M: rows in several groups, each row roughly a mix of its group's directions:
M (75 x 11):
| -23 | -13 | -14 |  10 |   6 |   1 | -11 |  36 |  17 |  28 |  23 |
| -13 | -31 | -15 |  -5 |   1 |  -4 | -20 |  26 |  32 |   9 | -22 |
| -39 |  -1 |  22 | -18 | -18 |   3 |  22 |  -1 |  15 |  -1 | -24 |
|  15 |  29 |  16 |  -5 |   1 |   1 |  17 | -33 | -31 | -11 |  15 |
| -10 | -27 |  -8 | -29 |   9 |  -7 | -30 |  21 |  26 |  -1 | -14 |
| -17 |   7 |  12 |   0 | -43 |  16 |  26 |   5 |  18 | -19 |   6 |
|  23 |   5 |  18 | -31 |  -3 |  -6 |   2 |   5 | -26 | -35 |  16 |
| -33 | -11 |  16 |  -4 | -36 | -14 |  28 |  -2 |  -2 | -13 |  10 |
|   0 |  12 |  14 |  29 | -11 |  12 |  12 |   2 | -32 | -24 |  29 |
|   2 |  23 |   3 |  28 |   3 |  11 |  17 |   6 | -20 |  23 |  36 |
| -32 | -13 | -37 |  11 |   0 |  18 | -21 |   0 |  -5 |  17 | -17 |
| -30 |  -7 | -37 |  -6 |   1 |  18 | -15 |   0 | -26 |  -8 | -19 |
|  27 |  23 |  15 |   1 |   5 |   0 |  26 | -18 |  34 | -18 |  -7 |
| -20 | -21 |  -9 |  14 | -10 | -41 |  10 |  -4 | -26 | -17 |   9 |
|   7 |  -2 |  -5 | -40 |   7 | -16 |  -8 | -21 |  21 |   0 | -33 |
|  -1 | -21 |   3 | -36 |   2 |  -9 | -18 | -14 |  14 | -24 | -31 |
| -38 |  -5 | -26 |  14 |  -6 | -13 |   2 |   1 |   4 |  25 | -29 |
|  13 |  -4 | -10 |  34 |   6 |  23 | -34 |  -4 |  21 |  20 |  -1 |
| -12 |  24 | -20 | -27 |   8 | -23 |   2 |   5 |  20 |  29 |  20 |
|   2 | -20 |   6 | -14 | -14 | -13 | -39 |  21 | -25 |  12 |  19 |
| -15 | -17 |  -8 |  24 |  -2 |  -3 | -32 |  19 | -27 |  27 |   4 |
| -35 |  -6 |  17 | -25 |   4 | -31 |  20 |  -5 | -19 |  11 |   1 |
|  -7 |  11 |   8 | -30 |  -7 | -23 |  41 |  -9 |  16 | -14 | -10 |
| -13 |  14 |   3 | -27 |  -6 | -24 |  40 |  -6 |  -1 | -20 | -17 |
| -15 |  -4 |  -5 | -50 | -20 | -25 |   5 |  -2 |   6 |  -7 | -13 |
|  23 | -14 |  16 |  29 |  -2 |  23 |  11 | -19 | -13 |  -1 | -33 |
| -15 |  24 | -23 |   5 | -23 |   6 |  24 |  11 |  23 | -20 | -22 |
| -32 | -27 |   9 | -18 | -12 | -24 |  29 | -12 |   2 |  12 |  -2 |
| -27 |  -7 |  13 |  -5 |  12 | -38 |  -2 |  -2 | -38 |  -5 |   2 |
|  12 |  -9 |  -4 | -22 |  10 |  -5 |  -1 | -22 |  20 |  21 | -42 |
| -23 |  26 |  -3 |  -4 | -31 |   7 |  30 |  12 |  16 | -19 |  -9 |
|   6 |  11 |  10 |  42 | -13 |  16 |  23 |  -7 | -27 |  -9 |  12 |
|  30 |  -4 |  -7 |  15 |   5 |  37 | -22 |  -1 |  28 |   3 | -14 |
| -22 | -17 | -23 |  17 |  -2 |  11 | -34 |  12 | -27 |  18 |  -4 |
|  14 | -28 |   8 |  -3 |  -2 |   8 |  -8 | -15 |   4 | -18 | -48 |
|  46 |  12 |  24 |   0 |  -1 |   1 | -11 |  -7 |  29 | -10 |  12 |
|  -2 | -14 |  13 |  40 | -18 |  17 |  12 |  -6 | -21 | -29 |  -7 |
| -38 | -12 | -28 | -33 | -12 |  -5 |  -2 |   2 | -13 |   0 | -17 |
|  -8 | -27 |  -3 | -24 |  -8 | -10 | -18 |   0 |  18 | -32 | -29 |
|   7 | -28 |  41 |  -6 |   1 |  21 | -20 | -12 |   3 |  18 |  11 |
|  14 |  18 |   2 |  13 |  14 |  18 |  31 | -22 |  35 | -10 |  -6 |
| -42 |   4 |  18 | -22 |   4 | -26 |  17 |  -1 | -16 |   4 | -14 |
|  27 | -31 | -24 |  10 |  10 |  10 |  -9 | -14 |  27 |  20 |  -7 |
| -10 | -11 |  37 | -27 |   0 |  -4 |   7 |  -7 | -16 |  22 |  29 |
| -23 | -13 |   4 |  30 |   2 | -13 |  -3 |  22 | -29 |  29 |   7 |
|  -7 |  34 |  -7 |   0 |   4 |  -8 |  11 |   9 |  -7 |  22 |  44 |
| -29 |   8 |   4 | -12 |   6 | -39 |  14 |   3 | -34 |  -5 |   6 |
|  21 |  -5 |  15 |  34 |  -5 |  22 |  17 | -21 | -18 |   0 | -25 |
| -15 |   3 | -36 | -13 |   5 |  33 |  -1 | -19 |  11 | -19 | -21 |
|  22 | -29 |  24 |  -8 |   4 |  12 | -12 | -13 |  -1 |  26 |  31 |
| -15 |  23 | -16 | -24 |   0 | -20 |  -9 |  24 |  11 |   0 |  36 |
|  24 |  32 | -35 |   5 |  27 |   6 | -10 |  12 |   4 |   1 | -15 |
|  -1 |  12 |  -7 | -50 |   6 | -23 | -19 |   1 |  13 | -13 |   3 |
|  -6 | -13 | -11 |  36 |   4 |  11 | -35 |  11 | -10 |  28 |   2 |
|  17 | -27 |   4 |  -7 |   8 |   9 | -14 |  -4 |  15 |   5 | -48 |
|   1 |   4 |   7 |  45 | -19 |  16 |  18 |   3 | -22 | -20 |  10 |
| -32 |  -1 |  22 | -21 |  -8 | -27 |  21 |  -2 | -24 |   4 |  16 |
| -42 |   9 |   9 | -14 | -20 | -18 |  29 |   4 |  -5 | -12 | -11 |
|  22 |   3 | -39 |  33 |  -6 |   6 |  -8 |   5 |  12 | -23 | -10 |
|   4 |  13 |  21 | -17 |  -5 | -27 |  40 |  -7 |  27 |  -2 |  -3 |
|  14 |   2 |  -4 | -37 |   7 | -13 |  -4 | -24 |  18 |   4 | -36 |
| -13 |   0 |  15 | -28 |  -8 | -32 |  25 |  12 | -30 | -12 |   3 |
|   2 |  24 |   3 |  35 |  -8 |   9 |  21 |   5 | -22 |   8 |  33 |
|   2 | -10 |  14 |  10 |  -1 | -11 | -19 |  25 | -47 |   2 |  18 |
| -16 |  -8 | -19 | -14 |  -3 |   6 | -19 |  10 | -48 | -18 |  -5 |
|  24 |  10 | -45 |  28 |  -7 |  -2 |   1 |   7 |   6 | -20 |   5 |
|  23 |  14 |  25 | -21 |  -1 | -11 |  31 | -12 |  25 | -18 |   7 |
|   2 |  11 | -14 |  -9 |  16 |  36 |  23 | -20 |   2 | -33 |  -2 |
| -16 |  37 |  18 | -29 |   5 |  21 |   9 |  10 |  14 |  10 | -20 |
|  21 | -22 |  16 |   1 |   0 |  13 |  -2 | -22 |  -6 | -18 | -43 |
| -22 | -12 | -37 |   6 |   2 |  27 | -30 |  -2 | -12 |   5 | -14 |
| -11 |   7 |  -3 |  43 |  -8 |  11 |  14 |  21 | -11 |  12 |  31 |
| -42 | -14 |  33 | -16 |  -9 |  -9 |   9 |  -5 |  -3 |   1 | -22 |
|  39 |  -7 | -29 |  22 |  19 |  -3 | -23 |  -2 |  -8 |   1 |  15 |
| -34 |   1 |  23 | -26 |  -5 | -24 |  22 |  -1 | -19 |   8 |  10 |
one row of each group, then the others: which group is each in?
| -25 | -16 | -20 |  26 |  -1 |   3 | -27 |  13 | -17 |  29 |  -6 | : (15)
|   8 | -15 |  25 |  15 | -13 |  38 | -24 |  -3 |  21 |  -9 | -14 | : (78)
|  -3 | -12 |  12 |  49 |  -5 |  24 |  12 |   6 | -22 |   3 |  11 | : (9)

| -37 |   2 | -24 |  25 |  12 |  10 |  24 |  -2 | -12 |   8 | -20 | : (15)
|  26 |  29 |   8 |   6 |  17 |   8 | -26 |  12 | -25 |  -6 |  24 | : (78)
| -43 |  14 |  10 | -11 | -13 | -20 |  22 |   6 | -10 | -15 | -17 | : (78)
|  19 |  -3 |  24 |   7 |   3 |  -5 | -12 |  19 | -41 |  -9 |  26 | : (15)
| -13 | -35 | -13 |   2 |  -5 |  -2 | -19 |  25 |  28 |  -5 | -25 | : (9)
|  23 | -14 |   9 |  10 |  -4 |  11 |   6 | -22 |  -1 |  -7 | -49 | : (9)
|   4 | -16 |   2 | -35 |   3 | -10 | -14 | -19 |  14 | -19 | -36 | : (9)
|  12 |  34 |   8 | -31 |   4 | -13 |   9 | -32 | -15 | -11 |  10 | : (9)
| -12 | -14 |  11 |  37 |  -9 |  19 |   1 |  18 | -22 | -20 |  24 | : (9)
